In the rows, 128 means zero.
Each path is a new rotation, seen through one point. The rows after it are directions, each followed by how far the rotation turns it, in degrees a step (0 if it stays put).
Each turn is a multiple of 5 degrees from 10 to 175, or 0.
Each row of a path follows its step; steps can be skipped.
Rotation 1:
step 0: [125 124 128 130 128 131 126 143 116 135 139 141 127 132 130 128 135 124
 135 135 125 122 135 130 137 125 123 131]
step 1: [125 139 132 126 121 121 126 141 121 125 136 117 124 135 126 133 119 126
 135 130 130 121 122 126 126 117 132 127]
step 2: [123 126 138 131 123 130 125 122 122 123 136 124 123 126 127 132 125 127
 121 112 131 126 126 125 137 124 120 143]
step 3: [127 125 138 125 120 131 123 132 137 132 124 116 128 127 127 117 128 135
 122 139 130 122 129 125 131 137 125 141]
step 4: [133 117 129 125 139 120 123 134 124 134 132 134 134 117 120 128 129 126
 138 134 129 119 131 127 133 130 119 137]
step 5: [126 132 127 134 122 120 122 145 119 128 132 124 131 120 127 134 120 133
 126 134 133 128 130 120 121 127 121 116]
step 6: [122 128 130 134 118 133 123 125 126 132 145 136 122 123 129 137 130 127
 123 129 138 132 134 129 132 116 127 135]
step 7: [125 135 140 128 129 133 132 127 129 138 135 112 120 137 121 129 133 135
 127 137 134 121 124 123 128 128 130 132]
step 8: [129 120 137 133 139 121 130 135 122 130 134 125 127 135 121 124 126 125
 131 125 124 134 129 131 140 132 118 142]
step 9: [131 132 124 131 113 125 124 140 124 122 130 122 128 125 127 129 116 131
 132 138 121 123 124 130 128 140 119 133]
step 10: [126 128 124 132 126 126 124 123 133 125 137 130 134 118 127 134 121 122
 130 128 139 118 130 130 124 117 115 140]
Speeds:
[128 127 123 128 129 127 130 130 126 126 131 126 128 125 134 127 127 131
 129 129 125 126 128 132 127 123 125 126]
80
[127 127 130 128 131 126 129 134 128 128 126 128 130 127 133 131 130 125
 134 130 129 130 126 130 131 134 128 127]
85
[124 128 125 131 132 131 128 126 129 132 128 125 130 127 130 122 131 127
 128 130 128 127 127 125 132 128 130 130]
90
Rotation 2:
step 0: [134 132 129 136 135 122 131 125 133 138 140 136 121 124 115 123 137 133
 131 125 130 140 130 128 128 125 135 123]
step 1: [128 133 132 127 128 132 128 131 125 113 129 129 120 117 130 125 128 126
 129 132 125 138 135 141 142 132 137 129]
step 2: [127 135 139 125 128 124 128 144 137 127 129 117 129 133 118 122 122 128
 133 124 127 132 131 121 131 134 132 138]
step 3: [125 125 126 120 135 136 125 134 138 124 126 140 129 128 126 126 125 130
 136 125 124 128 141 124 126 139 125 114]
step 4: [124 130 125 121 131 123 142 126 133 127 137 136 136 123 125 127 141 131
 132 119 120 137 127 132 122 132 128 138]
step 5: [133 127 127 135 121 127 123 130 131 130 137 134 120 117 125 124 129 130
 137 120 119 122 122 135 144 136 128 128]
step 6: [119 127 132 127 124 120 121 132 134 129 127 132 117 128 118 120 128 120
 138 129 133 144 131 130 128 121 134 131]
step 7: [120 135 131 127 134 123 128 131 131 110 134 128 124 123 129 120 118 125
 126 127 132 126 133 132 124 145 129 126]
step 8: [121 127 126 121 121 121 130 139 135 130 123 126 131 137 126 127 135 141
 132 121 122 124 136 131 124 139 135 133]
step 9: [134 132 118 130 143 127 124 124 137 135 135 141 123 128 119 126 131 132
 129 120 122 127 128 128 128 134 135 120]
step 10: [129 131 127 123 124 128 131 122 127 124 137 128 123 125 131 131 137 127
 138 133 122 144 130 143 133 131 139 132]
Speeds:
[129 130 127 126 129 126 131 128 124 121 131 126 130 125 133 130 129 126
 127 128 127 129 127 131 127 130 128 132]
120
[135 125 127 129 123 129 129 125 127 128 132 131 125 126 127 126 126 129
 130 128 132 130 128 130 128 126 127 131]
70
[127 127 127 134 127 129 126 128 131 128 133 124 128 127 128 128 134 124
 128 128 125 129 128 131 128 126 126 125]
70
[128 126 128 129 127 126 132 129 128 129 129 130 131 126 129 128 132 133
 125 125 129 124 133 127 123 128 126 125]
80
Rotation 3:
step 0: [136 128 135 125 127 131 144 130 132 119 138 126 125 120 117 131 117 126
 122 137 118 125 127 136 116 135 133 123]
step 1: [127 133 137 127 126 123 130 121 127 127 145 120 121 134 132 139 130 127
 133 141 135 119 135 133 134 142 126 133]
step 2: [129 139 124 128 131 125 124 113 126 144 131 124 121 118 127 119 131 130
 134 133 136 132 114 129 129 140 128 129]
step 3: [131 118 123 124 117 132 123 131 114 128 127 129 115 119 132 120 126 119
 117 126 132 142 126 127 132 140 131 127]
step 4: [122 127 130 134 116 124 131 144 120 136 122 133 130 130 139 131 140 134
 129 118 137 130 133 124 140 132 130 135]
step 5: [125 137 117 125 126 131 137 132 135 131 126 138 136 120 128 132 132 129
 129 112 125 134 116 117 133 118 120 124]
step 6: [126 118 122 126 126 132 115 128 130 118 132 140 132 136 130 134 118 116
 128 125 124 128 132 120 134 112 123 127]
step 7: [129 125 130 136 138 130 116 126 129 133 119 128 136 133 130 127 129 138
 143 125 124 120 141 132 123 111 132 128]
step 8: [137 129 131 124 134 134 134 123 132 125 118 120 131 133 118 128 128 133
 119 127 114 133 127 136 111 118 128 120]
step 9: [133 122 139 136 125 125 135 133 132 116 134 119 132 142 118 131 124 123
 121 143 127 118 128 137 128 130 130 131]
step 10: [126 135 132 128 139 123 133 124 133 127 136 116 127 116 127 128 137 131
 139 140 133 111 122 132 127 135 131 127]
Speeds:
[126 133 133 127 127 127 129 129 126 133 132 129 123 124 130 127 125 125
 126 126 131 130 129 129 130 127 128 129]
35
[125 131 123 128 129 130 129 128 122 127 128 128 130 127 128 129 130 126
 127 128 129 130 127 126 131 132 134 131]
40
[126 129 125 124 126 130 128 127 130 130 130 131 128 125 127 126 131 127
 126 130 122 131 124 131 124 127 129 129]
130
Rotation 4:
step 0: [121 122 121 123 125 127 128 126 145 116 131 131 123 147 125 123 125 131
 129 128 129 122 133 129 126 126 132 126]
step 1: [127 136 137 123 122 138 131 126 128 125 139 128 129 129 114 123 131 138
 126 127 133 127 132 117 127 141 125 124]
step 2: [137 120 130 135 130 139 131 143 121 127 123 136 122 128 126 138 132 135
 140 124 131 126 133 126 128 134 124 127]
step 3: [127 125 113 132 127 128 130 129 127 118 125 118 124 130 133 134 114 127
 128 126 132 127 139 118 133 123 129 118]
step 4: [135 127 136 124 122 127 126 130 138 126 125 122 133 126 112 121 124 124
 127 120 125 126 125 119 144 124 129 121]
step 5: [136 133 134 120 130 138 122 136 136 128 120 134 119 140 126 131 127 125
 128 136 127 116 132 131 132 133 133 133]
step 6: [121 122 121 122 125 134 129 127 128 122 129 127 129 143 128 122 131 134
 130 138 129 129 139 129 124 135 120 112]
step 7: [126 127 128 126 125 131 136 129 136 119 136 130 125 125 120 127 134 134
 138 107 133 127 132 120 124 133 128 125]
step 8: [136 132 131 136 129 129 128 134 122 124 130 134 125 128 120 143 118 132
 127 130 134 124 139 117 137 132 125 133]
step 9: [136 119 123 133 121 135 124 136 125 122 118 121 123 131 129 123 117 133
 130 133 126 134 125 125 136 124 132 115]
step 10: [126 123 130 112 130 135 132 130 142 129 124 118 130 128 129 127 127 119
 126 121 127 117 134 120 134 128 134 121]
Speeds:
[127 129 129 127 122 127 125 129 130 131 125 129 130 127 130 128 124 123
 131 130 125 127 129 127 131 126 132 127]
65
[128 126 122 130 128 127 126 129 124 124 131 129 129 134 129 130 126 126
 129 131 127 128 125 131 127 129 131 125]
120
[128 125 128 126 123 128 134 126 130 124 131 125 127 127 131 128 131 127
 126 130 128 130 128 128 128 123 128 127]
115
[128 132 126 131 124 127 125 124 126 129 128 126 125 129 126 125 127 129
 124 130 127 132 130 126 126 129 125 124]
135
Rotation 5:
step 0: [123 131 142 131 142 125 129 127 127 120 130 124 123 132 116 133 130 121
 124 134 110 132 117 122 124 133 133 133]
step 1: [129 128 132 150 124 136 132 123 131 125 134 125 117 119 126 118 134 122
 129 130 119 122 131 114 127 131 128 120]
step 2: [121 130 131 135 131 108 113 130 130 133 125 134 113 132 128 118 129 123
 132 127 121 130 129 124 123 140 132 127]
step 3: [129 129 141 124 137 124 135 114 127 121 126 139 118 123 122 130 145 126
 125 136 128 133 134 119 120 130 129 122]
step 4: [128 109 130 141 123 118 128 124 122 133 120 131 122 119 124 115 131 132
 127 141 133 121 127 122 129 128 133 125]
step 5: [118 126 120 129 130 117 122 128 127 115 120 145 129 130 125 122 127 130
 129 134 127 129 133 133 112 130 130 116]
step 6: [134 110 129 120 130 127 130 125 119 116 127 126 120 119 120 137 126 129
 120 143 124 139 127 128 122 134 133 126]
step 7: [127 115 121 144 120 128 134 127 130 127 124 129 132 129 124 124 121 115
 125 139 126 128 115 127 117 119 126 117]
step 8: [124 125 118 127 127 122 125 134 123 113 126 134 117 137 137 136 115 120
 126 131 117 126 130 120 128 135 131 118]
step 9: [132 121 132 119 127 133 128 120 126 124 124 124 115 129 123 128 133 110
 134 133 115 141 119 124 130 124 121 121]
step 10: [126 124 133 131 124 122 139 127 123 134 129 132 127 132 122 123 122 119
 132 128 118 110 117 111 130 130 128 117]
Speeds:
[128 124 128 128 130 128 129 127 128 129 125 133 133 124 129 128 124 130
 126 133 130 129 132 133 127 129 126 129]
40
Rotation 6:
step 0: [138 133 115 133 126 114 123 137 126 128 123 132 133 141 131 137 126 132
 123 137 130 127 119 135 129 129 124 138]
step 1: [131 127 117 127 140 132 130 124 123 121 113 128 135 139 118 122 122 121
 123 126 121 133 130 126 129 121 119 120]
step 2: [143 134 119 142 123 127 135 124 120 121 133 130 133 132 130 132 129 127
 129 134 142 127 124 131 138 131 125 118]
step 3: [135 138 125 120 126 122 128 134 121 132 136 127 132 138 125 128 119 120
 114 133 120 132 119 126 125 116 118 124]
step 4: [136 140 112 127 126 138 125 114 127 131 122 138 131 137 121 135 128 128
 131 130 128 124 132 118 137 127 127 127]
step 5: [133 131 124 132 123 128 135 125 118 138 134 123 134 133 126 129 119 129
 125 121 138 119 132 139 122 118 117 115]
step 6: [126 147 121 119 135 129 134 132 121 138 135 135 126 137 122 127 127 125
 127 134 129 124 120 132 141 134 129 130]
step 7: [137 132 125 121 125 132 136 127 125 129 116 139 125 144 127 139 126 135
 127 127 128 122 134 133 115 125 119 126]
step 8: [123 139 127 124 139 126 134 123 107 123 126 128 135 130 126 129 130 120
 129 117 139 122 131 131 133 126 129 123]
step 9: [139 135 126 115 125 131 145 138 125 123 135 133 124 128 134 134 128 127
 128 140 125 119 129 134 129 128 130 117]
step 10: [133 143 131 115 129 129 118 127 119 124 121 127 140 133 128 139 135 131
 121 124 127 119 125 127 123 122 126 136]
Speeds:
[124 129 128 123 133 129 126 126 126 129 128 123 128 128 127 124 131 127
 124 125 129 130 124 125 128 127 126 127]
155
[129 129 130 131 127 130 129 126 127 130 123 125 131 130 127 129 132 128
 133 126 128 133 131 129 128 125 130 126]
115
